In the data rows, 50 means zero.
A hidden rule labels the rows of this table. It goes by one to three of the table's principal directions, not those with the most spread.
array([65, 61, 44, 31, 57, 65, 62, 49, 44, 43, 35, 46, 55, 33, 51, 34, 44, 48, 68, 45, 37, 38, 64, 43, 35, 50, 45, 63,
       48]) ch
array([19, 35, 56, 66, 30, 47, 49, 45, 51, 44, 71, 39, 65, 38, 65, 69, 41, 41, 44, 36, 52, 64, 51, 59, 59, 50, 48, 38,
       34]) rt
array([51, 56, 35, 39, 57, 50, 52, 48, 62, 47, 41, 60, 27, 43, 47, 54, 40, 46, 49, 58, 58, 27, 52, 56, 53, 52, 53, 51,
       55]) ml
array([53, 43, 59, 63, 53, 57, 37, 62, 51, 52, 55, 51, 52, 62, 47, 38, 71, 54, 50, 46, 58, 57, 29, 42, 58, 45, 46, 52,
       61]) ch
array([ 8, 24, 60, 90, 26, 36, 28, 53, 62, 52, 95, 46, 62, 53, 62, 74, 64, 51, 34, 34, 68, 78, 25, 54, 66, 45, 58, 28,
       46]) bb
array([88, 79, 45,  4, 65, 66, 73, 40, 32, 45, 21, 66, 21, 42, 35, 17, 31, 34, 67, 73, 31, 15, 79, 41, 31, 62, 47, 65,
       46]) ch
array([27, 39, 54, 67, 34, 49, 47, 53, 47, 47, 60, 38, 81, 39, 58, 62, 52, 54, 53, 29, 40, 73, 48, 52, 47, 44, 43, 44,
       37]) dl
array([35, 37, 52, 79, 43, 48, 32, 65, 53, 50, 66, 42, 81, 49, 52, 47, 73, 68, 57, 28, 53, 69, 33, 35, 45, 41, 47, 51,
       53]) bb
array([45, 56, 40, 41, 47, 38, 57, 39, 50, 49, 48, 51, 43, 41, 53, 62, 31, 45, 48, 54, 46, 39, 66, 58, 49, 57, 53, 48,
       44]) ch
array([45, 54, 41, 37, 46, 39, 66, 37, 58, 52, 38, 57, 35, 52, 47, 79, 24, 46, 33, 66, 50, 49, 64, 71, 51, 50, 55, 37,
       37]) ch
array([42, 34, 60, 73, 51, 64, 35, 62, 50, 43, 67, 29, 76, 43, 69, 35, 71, 53, 63, 24, 58, 56, 34, 38, 62, 46, 40, 61,
       60]) bm
array([68, 53, 44, 48, 66, 36, 48, 54, 65, 62, 30, 63, 28, 81, 37, 63, 52, 65, 29, 73, 67, 48, 40, 59, 60, 44, 56, 48,
       66]) ch
array([78, 62, 54, 34, 61, 65, 47, 53, 43, 48, 50, 63, 27, 54, 43, 11, 61, 43, 63, 60, 51, 30, 47, 31, 48, 54, 50, 64,
       64]) ch
array([55, 49, 43, 53, 53, 54, 44, 57, 62, 47, 55, 54, 47, 48, 52, 41, 56, 58, 54, 47, 61, 44, 43, 39, 49, 41, 52, 56,
       59]) pz
array([65, 59, 43, 31, 60, 46, 62, 44, 55, 53, 28, 57, 30, 58, 43, 60, 36, 49, 41, 68, 51, 39, 59, 63, 53, 51, 52, 50,
       52]) rt
array([78, 61, 48, 42, 66, 62, 46, 61, 43, 43, 38, 56, 46, 51, 45, 10, 61, 56, 70, 51, 50, 27, 51, 25, 45, 49, 40, 75,
       65]) dl
array([34, 38, 62, 65, 39, 52, 46, 50, 45, 52, 66, 37, 71, 48, 58, 58, 58, 48, 49, 36, 46, 74, 43, 53, 51, 49, 51, 41,
       43]) rt
array([49, 39, 66, 70, 52, 47, 37, 57, 49, 57, 62, 45, 57, 72, 50, 50, 67, 56, 40, 52, 63, 66, 34, 46, 61, 49, 52, 46,
       56]) bm
array([62, 61, 51, 36, 49, 57, 57, 48, 39, 44, 43, 60, 42, 46, 44, 30, 43, 43, 59, 57, 41, 38, 62, 40, 44, 52, 43, 58,
       44]) dl
array([25, 34, 56, 71, 44, 49, 37, 52, 57, 52, 72, 38, 59, 47, 61, 65, 60, 46, 43, 37, 62, 61, 34, 57, 61, 53, 56, 39,
       52]) ch
array([18, 30, 54, 78, 30, 24, 43, 49, 66, 61, 64, 53, 57, 72, 48, 99, 49, 60, 15, 52, 61, 90, 32, 74, 66, 38, 57, 20,
       41]) pz
array([53, 54, 30, 39, 65, 40, 52, 46, 70, 55, 34, 53, 24, 51, 49, 72, 40, 52, 39, 61, 64, 29, 49, 70, 59, 53, 60, 49,
       65]) dl
array([36, 41, 60, 62, 38, 49, 49, 49, 42, 47, 62, 37, 74, 45, 61, 54, 50, 49, 52, 35, 43, 67, 52, 49, 53, 49, 44, 48,
       41]) pn
array([ 3, 20, 65, 98, 28, 34, 32, 56, 56, 55, 79, 36, 82, 62, 59, 88, 62, 58, 28, 34, 63, 92, 27, 62, 68, 43, 48, 26,
       37]) ch
array([47, 58, 30, 36, 66, 35, 55, 37, 61, 54, 37, 48, 24, 42, 53, 72, 30, 43, 42, 62, 59, 17, 63, 72, 56, 67, 62, 49,
       58]) ch
array([25, 40, 56, 75, 29, 50, 41, 59, 41, 44, 71, 44, 89, 36, 52, 45, 62, 58, 62, 26, 38, 75, 47, 32, 35, 43, 42, 46,
       33]) bb
array([44, 41, 47, 62, 53, 43, 36, 54, 67, 55, 64, 48, 41, 57, 57, 59, 62, 55, 41, 47, 68, 51, 30, 55, 63, 47, 60, 47,
       68]) pz
array([69, 69, 51, 24, 47, 50, 64, 41, 33, 51, 40, 68, 34, 50, 35, 32, 39, 41, 56, 66, 29, 43, 69, 43, 34, 56, 50, 52,
       40]) bb
array([77, 56, 51, 42, 68, 62, 51, 61, 52, 53, 26, 56, 43, 67, 37, 34, 62, 59, 52, 61, 54, 46, 41, 43, 48, 43, 45, 60,
       63]) ch
array([52, 42, 61, 70, 51, 49, 33, 63, 49, 55, 62, 53, 55, 70, 45, 38, 75, 60, 47, 48, 60, 63, 28, 37, 57, 45, 49, 51,
       62]) ml
array([34, 38, 40, 64, 48, 51, 41, 54, 69, 46, 65, 37, 60, 35, 67, 60, 54, 55, 53, 31, 64, 48, 39, 52, 56, 44, 55, 51,
       58]) ch
array([44, 50, 53, 54, 37, 59, 46, 52, 44, 42, 72, 51, 62, 33, 55, 29, 56, 47, 66, 37, 44, 53, 52, 29, 37, 48, 50, 53,
       43]) pz
array([50, 56, 62, 38, 35, 48, 63, 37, 32, 46, 53, 59, 41, 51, 49, 46, 31, 32, 46, 61, 35, 53, 67, 53, 53, 56, 43, 44,
       31]) bm
array([42, 49, 46, 54, 47, 50, 47, 51, 52, 48, 53, 51, 51, 44, 49, 52, 51, 49, 52, 46, 50, 48, 48, 50, 48, 51, 50, 48,
       48]) ml
array([42, 46, 57, 56, 47, 43, 47, 45, 49, 56, 63, 51, 42, 58, 49, 60, 50, 44, 39, 58, 57, 55, 48, 55, 53, 57, 59, 38,
       46]) ch
array([58, 41, 59, 68, 58, 53, 38, 66, 54, 57, 47, 47, 63, 72, 45, 46, 74, 67, 45, 49, 61, 67, 29, 42, 54, 39, 47, 52,
       62]) rt
array([64, 59, 48, 41, 58, 47, 55, 50, 44, 54, 35, 52, 49, 56, 41, 46, 50, 55, 52, 56, 41, 49, 56, 49, 42, 52, 50, 54,
       52]) dl
array([59, 53, 54, 45, 50, 43, 51, 45, 50, 53, 53, 58, 35, 63, 49, 48, 47, 48, 41, 62, 55, 49, 51, 51, 57, 51, 54, 48,
       54]) pn
array([48, 42, 92, 71, 35, 59, 41, 52, 11, 51, 84, 38, 84, 60, 54, 15, 72, 42, 62, 40, 35, 81, 51, 21, 43, 59, 43, 50,
       35]) bm
array([50, 52, 27, 38, 66, 53, 51, 49, 73, 49, 34, 44, 32, 36, 57, 66, 44, 49, 50, 47, 61, 25, 45, 70, 59, 51, 56, 55,
       68]) ch
array([91, 70, 51, 19, 68, 73, 60, 49, 36, 45, 37, 55, 34, 43, 46,  2, 52, 42, 75, 59, 41, 22, 64, 27, 35, 56, 49, 74,
       60]) ch
array([48, 48, 54, 53, 43, 59, 53, 56, 42, 44, 48, 41, 79, 39, 53, 42, 54, 56, 64, 33, 35, 65, 54, 41, 39, 42, 39, 55,
       41]) pz
array([52, 50, 54, 43, 48, 53, 62, 46, 44, 50, 36, 39, 64, 49, 54, 59, 41, 50, 49, 47, 38, 62, 59, 60, 49, 48, 43, 49,
       41]) pn
array([70, 66, 48, 32, 61, 34, 52, 39, 41, 61, 45, 64, 19, 64, 39, 43, 46, 45, 45, 73, 47, 32, 60, 52, 48, 66, 62, 52,
       60]) ch
array([11, 38, 50, 64, 26, 37, 50, 40, 54, 53, 74, 45, 62, 37, 57, 86, 41, 43, 38, 40, 46, 73, 51, 67, 47, 53, 61, 25,
       30]) bb
array([59, 63, 45, 35, 47, 48, 54, 46, 48, 53, 50, 71, 29, 50, 35, 41, 48, 46, 51, 63, 43, 45, 54, 44, 36, 51, 58, 46,
       48]) bb
array([29, 28, 62, 85, 41, 54, 24, 62, 56, 49, 88, 35, 73, 47, 68, 42, 80, 55, 55, 22, 64, 67, 22, 37, 62, 45, 52, 51,
       63]) dl
array([22, 36, 31, 64, 49, 39, 39, 51, 80, 53, 58, 42, 46, 39, 61, 88, 51, 55, 38, 37, 68, 50, 32, 74, 63, 46, 62, 38,
       62]) bb
array([65, 64, 45, 31, 52, 63, 61, 50, 41, 41, 36, 58, 49, 36, 44, 28, 42, 46, 68, 51, 36, 35, 65, 38, 34, 49, 41, 62,
       43]) bb
array([71, 66, 48, 31, 56, 48, 56, 45, 41, 52, 42, 65, 30, 54, 38, 32, 46, 46, 55, 66, 42, 35, 62, 41, 40, 57, 54, 56,
       52]) dl
array([40, 50, 45, 48, 52, 35, 62, 43, 51, 56, 27, 48, 50, 59, 42, 87, 30, 52, 31, 64, 49, 54, 62, 75, 52, 54, 49, 37,
       36]) bm
array([48, 50, 56, 49, 44, 51, 56, 48, 43, 48, 46, 51, 56, 52, 49, 52, 43, 47, 48, 52, 43, 58, 56, 53, 52, 48, 42, 48,
       40]) bm
array([75, 66, 46, 27, 57, 63, 64, 53, 43, 47, 25, 63, 44, 49, 35, 31, 46, 51, 61, 60, 36, 43, 60, 41, 34, 44, 43, 59,
       46]) bb
array([33, 50, 33, 44, 49, 48, 56, 43, 59, 43, 42, 46, 46, 28, 57, 69, 31, 42, 51, 45, 49, 32, 59, 67, 54, 55, 48, 48,
       44]) ch
array([64, 66, 41, 33, 54, 44, 58, 45, 44, 53, 39, 62, 40, 48, 37, 42, 42, 53, 56, 63, 40, 39, 66, 43, 30, 55, 56, 53,
       46]) pz
array([25, 42, 47, 53, 35, 46, 58, 43, 55, 46, 49, 43, 58, 39, 58, 81, 33, 42, 40, 43, 45, 61, 54, 73, 59, 48, 45, 37,
       34]) bm
array([63, 52, 46, 42, 63, 53, 49, 48, 56, 47, 47, 46, 36, 49, 59, 41, 48, 47, 53, 52, 60, 29, 50, 51, 62, 53, 51, 62,
       66]) pn
array([69, 58, 51, 41, 57, 45, 56, 51, 49, 56, 30, 65, 34, 73, 33, 49, 47, 56, 39, 72, 51, 50, 51, 51, 50, 46, 48, 49,
       51]) dl
array([50, 43, 61, 62, 49, 50, 41, 56, 49, 58, 58, 49, 55, 65, 47, 51, 67, 54, 43, 49, 54, 70, 34, 49, 53, 47, 54, 44,
       55]) ch
array([17, 33, 61, 73, 24, 53, 46, 50, 46, 44, 76, 36, 83, 35, 64, 62, 52, 46, 52, 26, 43, 79, 47, 50, 50, 45, 45, 38,
       30]) rt
array([27, 36, 59, 69, 38, 38, 46, 46, 51, 52, 64, 42, 59, 57, 58, 73, 46, 48, 35, 47, 56, 67, 46, 62, 64, 52, 50, 36,
       41]) bm
array([31, 49, 55, 54, 29, 37, 53, 39, 44, 51, 69, 60, 48, 49, 47, 64, 38, 42, 40, 56, 44, 64, 59, 52, 44, 53, 57, 32,
       29]) pz
array([49, 48, 52, 57, 50, 33, 48, 48, 52, 57, 51, 57, 42, 70, 44, 64, 46, 56, 33, 65, 59, 55, 50, 55, 57, 50, 54, 42,
       49]) ch
array([61, 59, 52, 41, 51, 41, 66, 47, 38, 56, 22, 52, 63, 63, 35, 62, 38, 60, 44, 64, 34, 65, 69, 54, 34, 48, 45, 46,
       34]) ch
array([62, 54, 41, 49, 62, 39, 46, 55, 62, 63, 37, 56, 41, 68, 38, 61, 59, 67, 40, 60, 58, 54, 41, 54, 45, 45, 61, 47,
       64]) pz
array([44, 46, 46, 53, 50, 50, 47, 50, 60, 49, 56, 48, 45, 47, 56, 57, 49, 49, 47, 48, 60, 46, 45, 54, 56, 48, 53, 48,
       54]) ch
array([47, 48, 59, 62, 40, 52, 44, 59, 39, 51, 58, 52, 73, 52, 42, 38, 65, 59, 58, 41, 38, 71, 45, 33, 36, 44, 45, 49,
       42]) bb
array([49, 36, 71, 78, 48, 58, 34, 66, 43, 52, 66, 42, 76, 67, 51, 34, 78, 61, 52, 40, 58, 74, 30, 31, 54, 42, 43, 52,
       53]) rt
array([21, 30, 55, 79, 35, 40, 40, 58, 60, 56, 59, 42, 75, 60, 52, 83, 61, 63, 33, 36, 54, 87, 29, 63, 59, 37, 48, 32,
       44]) ml
array([57, 59, 33, 31, 65, 38, 65, 41, 58, 57, 18, 47, 37, 52, 45, 79, 30, 53, 39, 64, 48, 37, 64, 76, 49, 57, 55, 48,
       52]) bm
array([60, 66, 35, 25, 55, 47, 67, 43, 49, 49, 20, 61, 36, 45, 38, 59, 29, 47, 49, 63, 37, 36, 68, 62, 41, 52, 47, 51,
       43]) ml
array([76, 57, 62, 44, 60, 71, 43, 57, 35, 43, 58, 51, 47, 48, 52,  0, 68, 45, 74, 46, 49, 34, 48, 20, 47, 54, 44, 72,
       63]) rt
array([37, 36, 55, 64, 41, 39, 52, 50, 64, 59, 51, 48, 56, 69, 50, 88, 47, 59, 24, 55, 60, 82, 38, 69, 59, 37, 56, 29,
       43]) pn
array([31, 50, 52, 55, 31, 29, 57, 40, 41, 55, 54, 53, 63, 51, 44, 75, 36, 51, 39, 53, 34, 73, 64, 59, 40, 52, 52, 33,
       27]) dl
array([49, 41, 57, 61, 53, 68, 41, 57, 47, 38, 66, 32, 67, 34, 71, 24, 61, 46, 69, 28, 57, 40, 45, 33, 58, 51, 41, 67,
       58]) pn
array([17, 29, 63, 84, 29, 54, 35, 60, 46, 43, 78, 33, 90, 39, 65, 52, 66, 53, 56, 18, 48, 78, 34, 43, 56, 43, 40, 45,
       41]) ch
Which label does each new row get?
array([31, 61, 28, 33, 38, 34, 68, 35, 51, 49, 36, 59, 46, 28, 41, 81, 19, 45, 47, 54, 30, 45, 75, 69, 31, 55, 54, 37,
       27]): bb
array([62, 57, 43, 38, 60, 34, 58, 44, 58, 64, 30, 57, 31, 70, 39, 74, 42, 58, 30, 71, 53, 53, 52, 69, 50, 51, 62, 41,
       56]): ch
array([66, 62, 47, 38, 57, 54, 49, 50, 41, 48, 50, 55, 43, 42, 47, 23, 56, 48, 67, 49, 41, 34, 56, 35, 40, 56, 51, 63,
       58]): bb
array([46, 51, 45, 36, 49, 44, 62, 37, 57, 54, 39, 49, 33, 50, 52, 78, 32, 40, 35, 60, 49, 50, 56, 78, 59, 54, 56, 38,
       46]): bm
array([31, 34, 59, 67, 42, 60, 36, 51, 53, 46, 82, 33, 58, 37, 73, 45, 64, 39, 56, 26, 59, 55, 33, 50, 66, 53, 53, 50,
       59]): bm
array([41, 48, 43, 47, 44, 48, 57, 45, 55, 48, 48, 42, 61, 37, 58, 65, 40, 51, 51, 41, 43, 56, 58, 59, 46, 47, 50, 47,
       43]): ch
array([ 1, 21, 64, 87, 21, 51, 34, 52, 56, 46, 94, 34, 78, 37, 71, 72, 61, 42, 44, 21, 57, 83, 28, 57, 64, 45, 51, 30,
       38]): ch
array([66, 54, 50, 51, 59, 45, 46, 54, 51, 53, 46, 57, 42, 65, 44, 39, 55, 59, 48, 61, 58, 43, 49, 39, 50, 49, 51, 57,
       59]): ch
array([37, 40, 59, 68, 40, 58, 37, 59, 46, 47, 71, 43, 71, 43, 56, 38, 70, 52, 60, 29, 47, 66, 36, 38, 49, 46, 47, 51,
       51]): ml
array([50, 53, 57, 46, 47, 51, 51, 46, 37, 50, 54, 50, 50, 47, 50, 41, 52, 41, 55, 48, 39, 51, 54, 49, 48, 58, 48, 51,
       47]): ch
array([60, 55, 53, 41, 51, 55, 64, 49, 42, 46, 31, 49, 59, 52, 46, 49, 37, 52, 51, 57, 42, 51, 66, 49, 44, 47, 39, 54,
       37]): pn
array([70, 66, 24, 21, 75, 45, 57, 43, 70, 54, 24, 62,  4, 50, 44, 59, 36, 48, 44, 72, 64,  9, 55, 67, 55, 57, 63, 56,
       71]): dl
array([52, 54, 57, 48, 43, 63, 53, 53, 36, 39, 53, 55, 58, 41, 48, 25, 49, 43, 64, 47, 41, 45, 58, 32, 43, 50, 38, 57,
       38]): ch
array([29, 40, 47, 60, 39, 54, 47, 53, 60, 45, 59, 47, 57, 39, 57, 64, 50, 48, 48, 37, 53, 58, 40, 58, 56, 43, 47, 43,
       45]): ml
array([44, 42, 63, 65, 44, 60, 41, 56, 40, 43, 69, 40, 69, 44, 60, 29, 62, 47, 63, 35, 50, 55, 46, 32, 52, 50, 42, 57,
       48]): rt
array([46, 40, 56, 66, 45, 60, 37, 61, 53, 47, 68, 43, 68, 46, 58, 35, 71, 57, 60, 31, 54, 63, 33, 35, 49, 40, 48, 55,
       57]): pz
array([67, 63, 48, 38, 60, 48, 50, 48, 41, 51, 44, 61, 33, 54, 40, 30, 50, 47, 56, 64, 48, 30, 59, 39, 44, 60, 52, 59,
       55]): ml
array([46, 47, 60, 59, 43, 54, 44, 53, 39, 49, 65, 47, 63, 48, 51, 36, 61, 49, 58, 42, 45, 59, 48, 37, 44, 52, 49, 50,
       46]): dl
array([61, 54, 48, 47, 59, 63, 43, 54, 49, 45, 60, 47, 47, 38, 56, 21, 62, 48, 68, 42, 54, 31, 48, 31, 45, 54, 53, 65,
       63]): pz
array([76, 54, 56, 50, 75, 66, 42, 62, 37, 46, 39, 33, 64, 50, 57, 10, 71, 56, 74, 39, 50, 30, 48, 29, 52, 56, 38, 80,
       72]): bm
array([39, 42, 50, 63, 46, 57, 37, 58, 55, 42, 65, 49, 53, 41, 58, 38, 60, 48, 58, 37, 59, 43, 37, 41, 60, 47, 44, 56,
       56]): ml
array([32, 40, 52, 73, 36, 48, 38, 59, 50, 47, 72, 44, 79, 40, 54, 46, 64, 61, 60, 29, 48, 67, 42, 34, 39, 43, 50, 48,
       44]): pz
array([37, 58, 50, 38, 32, 35, 62, 33, 40, 55, 56, 64, 40, 46, 39, 69, 30, 38, 40, 63, 32, 60, 68, 61, 35, 59, 60, 30,
       26]): bb
array([67, 59, 51, 41, 59, 54, 55, 50, 37, 49, 40, 46, 58, 48, 48, 31, 50, 53, 63, 50, 41, 41, 63, 38, 39, 55, 46, 63,
       51]): ch
array([44, 49, 45, 49, 42, 56, 55, 53, 55, 47, 45, 51, 62, 41, 48, 56, 48, 55, 53, 43, 43, 62, 50, 50, 40, 39, 47, 46,
       41]): pz
array([49, 40, 61, 64, 52, 57, 46, 55, 48, 45, 56, 37, 64, 54, 62, 44, 54, 51, 51, 44, 61, 51, 48, 43, 61, 48, 42, 56,
       50]): pn
array([59, 50, 54, 53, 54, 57, 50, 56, 46, 43, 44, 47, 61, 52, 52, 35, 50, 55, 57, 48, 52, 45, 54, 38, 52, 46, 38, 62,
       49]): pn
array([12, 28, 49, 81, 38, 45, 36, 55, 63, 49, 71, 27, 81, 36, 69, 77, 59, 56, 47, 20, 57, 71, 34, 61, 60, 45, 51, 40,
       49]): dl
array([71, 58, 56, 38, 63, 66, 47, 49, 37, 43, 56, 46, 39, 41, 59,  9, 57, 37, 71, 48, 50, 22, 55, 32, 53, 62, 47, 72,
       64]): bm
array([54, 67, 33, 25, 42, 35, 69, 37, 51, 53, 32, 69, 36, 43, 35, 67, 25, 51, 45, 64, 31, 49, 71, 61, 30, 48, 56, 41,
       35]): pz
array([42, 51, 51, 46, 43, 44, 60, 42, 44, 51, 44, 46, 58, 47, 49, 67, 37, 47, 45, 52, 39, 60, 62, 61, 46, 52, 49, 42,
       35]): rt
array([31, 32, 63, 72, 42, 50, 39, 53, 52, 49, 70, 39, 59, 55, 63, 59, 58, 45, 41, 40, 62, 64, 35, 56, 71, 49, 46, 43,
       50]): bm
array([67, 49, 44, 52, 72, 50, 42, 59, 68, 57, 36, 54, 30, 72, 44, 53, 61, 61, 38, 65, 75, 38, 33, 53, 62, 46, 56, 54,
       73]): rt
array([56, 57, 40, 40, 55, 41, 54, 46, 54, 52, 40, 56, 38, 51, 46, 56, 41, 52, 47, 58, 50, 39, 57, 55, 48, 52, 54, 51,
       53]): pz
array([59, 58, 51, 28, 47, 44, 70, 36, 44, 54, 32, 52, 42, 54, 48, 65, 28, 43, 41, 62, 35, 57, 67, 70, 50, 52, 49, 44,
       40]): pn
array([67, 62, 43, 23, 63, 58, 67, 40, 48, 46, 25, 52, 28, 46, 49, 49, 29, 37, 50, 66, 48, 24, 67, 62, 53, 58, 47, 56,
       50]): bm
